In the data rows, 500 means zero.
Here are some points, each followed by its number:
(255, 417, 471, 485, 448, 498, 590, 532, 419, 519, 600, 490, 355, 538, 386, 443, 481, 540, 405, 584, 616, 550, 573,
 540, 702, 543, 553, 573) 0
(679, 409, 498, 658, 175, 359, 449, 266, 386, 495, 540, 578, 386, 540, 567, 396, 478, 436, 349, 510, 759, 529, 563,
 497, 479, 451, 576, 481) 1
(308, 555, 540, 437, 508, 577, 496, 537, 486, 507, 516, 568, 449, 432, 523, 441, 407, 442, 395, 565, 587, 704, 530,
 485, 579, 504, 539, 649) 2
(608, 571, 551, 555, 424, 466, 535, 376, 470, 534, 416, 353, 477, 507, 654, 553, 486, 470, 446, 591, 619, 438, 570,
 420, 589, 423, 467, 460) 3
(594, 694, 493, 515, 476, 528, 481, 399, 541, 569, 469, 452, 641, 275, 555, 651, 420, 552, 480, 482, 525, 482, 455,
 475, 464, 366, 406, 521) 4
(325, 422, 577, 437, 666, 433, 420, 525, 357, 407, 575, 458, 656, 541, 433, 546, 583, 526, 528, 577, 463, 467, 511,
 389, 590, 549, 583, 535) 5
(600, 386, 475, 681, 548, 604, 536, 330, 427, 576, 490, 554, 526, 297, 476, 556, 447, 493, 474, 491, 716, 500, 473,
 479, 530, 464, 334, 553) 6
(531, 543, 469, 613, 503, 460, 480, 593, 593, 485, 465, 392, 512, 523, 553, 517, 373, 524, 493, 497, 535, 471, 468,
 600, 549, 498, 546, 402) 7
(432, 509, 465, 442, 511, 523, 546, 532, 526, 417, 519, 477, 394, 431, 541, 465, 648, 526, 436, 648, 513, 542, 500,
 423, 562, 416, 493, 470) 8
(625, 500, 645, 291, 334, 421, 560, 542, 461, 454, 381, 429, 351, 488, 695, 466, 651, 370, 389, 480, 701, 519, 653,
 498, 669, 511, 588, 517) 9
(656, 539, 544, 528, 393, 446, 380, 592, 542, 483, 465, 480, 603, 541, 591, 414, 495, 404, 390, 534, 473, 468, 533,
 587, 490, 439, 583, 409) 10
(302, 428, 397, 509, 566, 558, 490, 384, 536, 382, 692, 492, 543, 606, 288, 402, 518, 552, 585, 608, 317, 553, 545,
 440, 517, 427, 602, 523) 11
(701, 499, 505, 584, 464, 382, 427, 648, 410, 456, 322, 430, 664, 694, 562, 573, 628, 552, 535, 493, 300, 294, 462,
 620, 515, 515, 361, 505) 12
(369, 526, 416, 435, 525, 553, 622, 514, 758, 473, 503, 477, 407, 517, 570, 505, 482, 449, 503, 543, 394, 517, 435,
 436, 554, 504, 519, 455) 13
(435, 586, 489, 488, 487, 509, 512, 399, 541, 676, 579, 624, 434, 414, 453, 426, 411, 536, 413, 440, 466, 531, 583,
 498, 431, 503, 375, 487) 14
(727, 353, 444, 555, 400, 498, 336, 519, 493, 443, 429, 355, 647, 504, 438, 470, 454, 426, 638, 582, 568, 479, 483,
 593, 486, 431, 713, 462) 15
(645, 389, 600, 492, 475, 416, 519, 712, 626, 430, 372, 501, 543, 601, 552, 414, 530, 301, 544, 312, 494, 481, 522,
 760, 633, 608, 478, 539) 16
(562, 623, 418, 410, 539, 448, 568, 541, 639, 570, 760, 502, 359, 393, 398, 381, 327, 663, 590, 301, 583, 458, 522,
 552, 301, 359, 605, 350) 17
(580, 480, 504, 529, 419, 459, 505, 387, 480, 537, 576, 484, 419, 520, 566, 461, 440, 498, 430, 499, 673, 437, 530,
 456, 520, 423, 586, 431) 18
(453, 374, 493, 441, 564, 547, 527, 612, 491, 463, 412, 454, 446, 523, 468, 482, 592, 499, 553, 601, 492, 468, 513,
 510, 651, 507, 457, 527) 19
(473, 348, 654, 426, 378, 437, 409, 670, 310, 383, 440, 428, 517, 521, 600, 427, 729, 399, 517, 565, 568, 570, 426,
 598, 562, 642, 604, 499) 20
(639, 403, 620, 613, 544, 590, 304, 587, 364, 386, 583, 486, 766, 626, 484, 475, 581, 443, 477, 597, 459, 384, 386,
 508, 489, 315, 579, 419) 21
(384, 523, 556, 386, 553, 443, 527, 523, 484, 546, 606, 451, 410, 527, 414, 470, 510, 506, 546, 468, 519, 491, 542,
 499, 549, 470, 497, 505) 22
(371, 599, 451, 393, 519, 579, 692, 482, 511, 621, 594, 439, 396, 523, 583, 469, 439, 579, 447, 511, 548, 391, 491,
 466, 580, 462, 497, 523) 23
(285, 593, 560, 448, 567, 443, 694, 567, 483, 599, 596, 375, 436, 596, 578, 492, 479, 512, 483, 531, 530, 372, 476,
 470, 616, 506, 464, 491) 24
(601, 634, 546, 654, 430, 434, 442, 426, 605, 620, 452, 396, 594, 208, 441, 630, 334, 633, 622, 433, 550, 461, 461,
 536, 423, 417, 337, 287) 25
(381, 405, 441, 415, 445, 474, 479, 573, 561, 556, 537, 516, 457, 434, 494, 462, 544, 482, 402, 559, 491, 486, 511,
 509, 653, 548, 526, 480) 26
(412, 444, 513, 580, 506, 508, 348, 387, 433, 477, 620, 551, 529, 492, 334, 500, 384, 490, 485, 504, 589, 618, 525,
 528, 516, 472, 594, 544) 27
(369, 483, 554, 498, 585, 465, 524, 496, 524, 423, 587, 548, 491, 625, 474, 482, 535, 404, 448, 447, 481, 530, 515,
 508, 566, 561, 526, 549) 28
(443, 563, 509, 538, 460, 418, 462, 491, 581, 590, 515, 515, 418, 576, 489, 569, 488, 319, 362, 527, 452, 581, 511,
 522, 514, 561, 438, 545) 29
(416, 547, 583, 441, 510, 511, 469, 483, 455, 623, 521, 501, 460, 520, 523, 498, 524, 407, 450, 514, 451, 574, 517,
 472, 483, 575, 446, 534) 30
(466, 578, 554, 546, 376, 420, 498, 604, 527, 518, 432, 490, 468, 509, 573, 382, 457, 538, 436, 600, 483, 485, 554,
 526, 453, 526, 511, 340) 31
(445, 477, 518, 573, 506, 559, 703, 389, 539, 536, 529, 568, 324, 625, 431, 459, 421, 453, 561, 366, 561, 534, 535,
 554, 525, 532, 356, 602) 32
(177, 563, 387, 345, 770, 476, 583, 581, 492, 482, 510, 539, 365, 432, 421, 476, 614, 629, 527, 635, 435, 505, 510,
 404, 441, 635, 476, 553) 33
(399, 502, 437, 469, 647, 561, 541, 538, 523, 669, 609, 495, 432, 383, 510, 499, 486, 479, 327, 641, 575, 447, 489,
 422, 524, 481, 469, 463) 34
(684, 582, 562, 588, 426, 611, 404, 386, 779, 212, 380, 460, 546, 468, 512, 491, 463, 389, 529, 503, 455, 690, 564,
 550, 569, 283, 528, 450) 35
(264, 579, 369, 392, 730, 466, 617, 579, 497, 453, 519, 586, 441, 502, 414, 507, 551, 615, 487, 537, 428, 494, 501,
 433, 417, 609, 520, 619) 36
(716, 379, 474, 773, 331, 534, 220, 375, 416, 505, 521, 656, 644, 643, 457, 610, 292, 564, 283, 438, 558, 387, 483,
 562, 531, 489, 640, 369) 37
(460, 545, 484, 437, 486, 522, 563, 507, 498, 545, 505, 440, 475, 523, 459, 544, 536, 463, 574, 533, 456, 506, 447,
 498, 410, 528, 504, 532) 38
Which three points above are nearest to each new point by angle, seen from the average point of the numbered points? Their numbers follow each, nearest first.
(578, 514, 580, 383, 403, 611, 410, 409, 265, 312, 409, 331, 531, 571, 640, 395, 589, 490, 499, 687, 734, 506, 534,
 496, 600, 352, 707, 635) >> 9 20 3
(635, 521, 583, 387, 613, 486, 446, 654, 396, 444, 313, 528, 565, 416, 667, 541, 572, 779, 668, 546, 500, 290, 414,
 304, 339, 449, 474, 313) >> 12 25 21
(714, 365, 491, 421, 406, 646, 708, 635, 500, 559, 562, 671, 405, 355, 685, 421, 590, 484, 387, 389, 627, 485, 449,
 454, 532, 393, 481, 482) >> 9 18 6
(474, 443, 546, 416, 448, 486, 444, 545, 429, 475, 503, 610, 425, 469, 500, 458, 577, 567, 470, 399, 543, 504, 477,
 585, 570, 527, 431, 552) >> 20 16 26
(642, 420, 493, 468, 389, 508, 367, 559, 372, 625, 436, 564, 656, 403, 522, 561, 478, 477, 423, 528, 523, 474, 482,
 507, 537, 471, 514, 588) >> 37 15 10
(459, 576, 474, 647, 483, 411, 517, 607, 495, 405, 346, 383, 553, 663, 558, 539, 443, 663, 556, 466, 391, 384, 474,
 686, 574, 663, 453, 438) >> 12 7 16
(296, 499, 569, 627, 637, 532, 602, 414, 480, 460, 551, 616, 545, 524, 380, 421, 467, 535, 570, 511, 409, 568, 528,
 407, 411, 521, 363, 508) >> 11 36 33
(387, 566, 505, 496, 599, 505, 555, 484, 517, 479, 597, 519, 493, 541, 479, 356, 476, 492, 377, 609, 500, 515, 646,
 423, 535, 401, 543, 487) >> 11 34 8
(452, 427, 429, 498, 477, 482, 451, 502, 474, 469, 449, 547, 514, 607, 435, 458, 477, 503, 424, 532, 506, 466, 577,
 577, 584, 583, 593, 571) >> 0 37 28
(389, 467, 513, 464, 587, 458, 409, 604, 429, 516, 554, 509, 600, 519, 491, 546, 614, 388, 397, 664, 401, 549, 463,
 385, 510, 507, 517, 562) >> 5 30 33
(332, 599, 430, 539, 498, 487, 590, 398, 525, 578, 550, 400, 439, 462, 424, 454, 369, 470, 559, 503, 521, 634, 548,
 563, 443, 593, 505, 580) >> 32 14 38
(653, 499, 600, 415, 447, 535, 588, 537, 476, 378, 490, 528, 418, 594, 748, 531, 750, 318, 431, 366, 527, 541, 395,
 515, 487, 539, 493, 565) >> 9 20 16
(490, 568, 392, 718, 463, 368, 455, 451, 496, 517, 373, 444, 518, 762, 482, 513, 535, 423, 415, 670, 290, 446, 539,
 571, 347, 700, 473, 454) >> 12 29 31
(539, 729, 610, 579, 484, 447, 472, 329, 545, 623, 435, 336, 644, 375, 590, 583, 375, 466, 525, 574, 523, 461, 537,
 435, 493, 361, 354, 455) >> 4 25 3
(686, 460, 545, 429, 476, 409, 569, 620, 652, 425, 322, 459, 530, 693, 600, 437, 569, 259, 577, 373, 426, 441, 541,
 659, 553, 568, 500, 596) >> 16 12 10
(525, 444, 551, 517, 497, 528, 579, 483, 511, 454, 522, 557, 447, 475, 424, 428, 593, 456, 534, 397, 497, 556, 558,
 578, 467, 546, 422, 487) >> 32 16 28
(578, 408, 479, 646, 386, 515, 436, 541, 418, 516, 594, 492, 604, 470, 396, 488, 509, 460, 417, 533, 516, 504, 468,
 620, 505, 472, 534, 451) >> 37 21 15
(615, 510, 527, 321, 524, 563, 479, 540, 545, 569, 497, 483, 583, 537, 535, 660, 528, 435, 505, 477, 339, 464, 510,
 334, 603, 330, 480, 594) >> 4 12 38
(687, 556, 501, 765, 443, 504, 346, 510, 367, 439, 386, 493, 520, 657, 534, 581, 490, 498, 461, 438, 442, 585, 448,
 661, 337, 637, 447, 478) >> 12 37 10
(335, 470, 585, 418, 608, 608, 527, 560, 383, 515, 475, 615, 487, 531, 544, 408, 527, 662, 537, 556, 530, 360, 431,
 425, 493, 506, 430, 482) >> 33 36 5
(516, 436, 486, 377, 486, 587, 507, 582, 356, 564, 573, 567, 660, 410, 474, 643, 542, 528, 518, 295, 428, 538, 389,
 555, 621, 486, 419, 764) >> 4 5 6
(430, 388, 422, 534, 421, 477, 434, 449, 453, 524, 582, 385, 598, 554, 477, 478, 405, 475, 484, 578, 621, 406, 453,
 590, 630, 515, 685, 529) >> 15 37 27
(307, 510, 534, 530, 565, 530, 523, 512, 647, 400, 542, 469, 518, 577, 484, 558, 349, 509, 593, 420, 443, 556, 415,
 524, 619, 530, 558, 478) >> 13 28 11
(717, 593, 543, 677, 355, 426, 382, 305, 628, 358, 451, 388, 411, 583, 689, 548, 445, 403, 420, 529, 516, 658, 591,
 386, 443, 460, 645, 281) >> 35 3 1
(437, 586, 520, 436, 476, 469, 477, 419, 441, 470, 564, 454, 530, 546, 388, 546, 432, 558, 486, 355, 471, 561, 627,
 581, 559, 559, 582, 570) >> 27 22 28
(590, 335, 417, 433, 436, 553, 480, 510, 405, 544, 505, 568, 585, 405, 426, 534, 546, 502, 509, 468, 471, 538, 520,
 494, 545, 511, 523, 627) >> 6 15 19
(639, 538, 461, 622, 431, 519, 409, 552, 386, 538, 323, 533, 595, 643, 411, 452, 503, 499, 480, 495, 362, 481, 565,
 748, 456, 552, 334, 647) >> 12 16 10
(555, 492, 464, 552, 476, 453, 427, 482, 493, 467, 450, 567, 493, 536, 485, 516, 494, 457, 421, 548, 489, 547, 537,
 468, 425, 542, 556, 504) >> 37 1 10
(870, 569, 381, 524, 347, 505, 491, 470, 376, 572, 412, 452, 513, 545, 594, 598, 628, 439, 481, 494, 441, 476, 435,
 538, 252, 464, 482, 582) >> 12 10 38
(562, 455, 419, 482, 458, 551, 484, 581, 584, 497, 704, 554, 591, 389, 189, 484, 460, 650, 622, 379, 414, 415, 430,
 604, 393, 339, 536, 360) >> 17 25 11
(471, 483, 447, 355, 436, 578, 509, 673, 481, 529, 517, 575, 512, 455, 507, 301, 469, 583, 518, 437, 440, 529, 522,
 634, 488, 523, 605, 527) >> 17 26 16
(431, 390, 513, 567, 555, 547, 487, 617, 487, 472, 504, 494, 686, 537, 503, 455, 561, 505, 489, 675, 351, 420, 478,
 410, 561, 458, 516, 410) >> 21 5 19
(226, 499, 554, 351, 655, 516, 496, 635, 452, 493, 468, 557, 486, 600, 621, 459, 519, 596, 485, 651, 457, 359, 409,
 333, 503, 588, 580, 424) >> 33 36 5
(380, 438, 363, 525, 482, 537, 550, 481, 536, 496, 507, 510, 469, 558, 433, 436, 464, 509, 577, 581, 382, 578, 464,
 487, 459, 553, 545, 558) >> 11 36 38
(583, 512, 507, 401, 381, 518, 500, 486, 601, 604, 509, 444, 646, 475, 554, 534, 482, 476, 486, 497, 398, 329, 494,
 472, 567, 390, 505, 430) >> 4 10 12
(515, 496, 496, 432, 544, 525, 593, 521, 596, 603, 504, 518, 404, 453, 475, 521, 432, 505, 570, 427, 543, 458, 504,
 490, 460, 505, 502, 461) >> 17 32 14
(531, 471, 602, 455, 325, 456, 333, 730, 364, 538, 413, 521, 675, 541, 606, 441, 508, 537, 357, 524, 461, 385, 478,
 671, 659, 524, 523, 488) >> 10 12 20
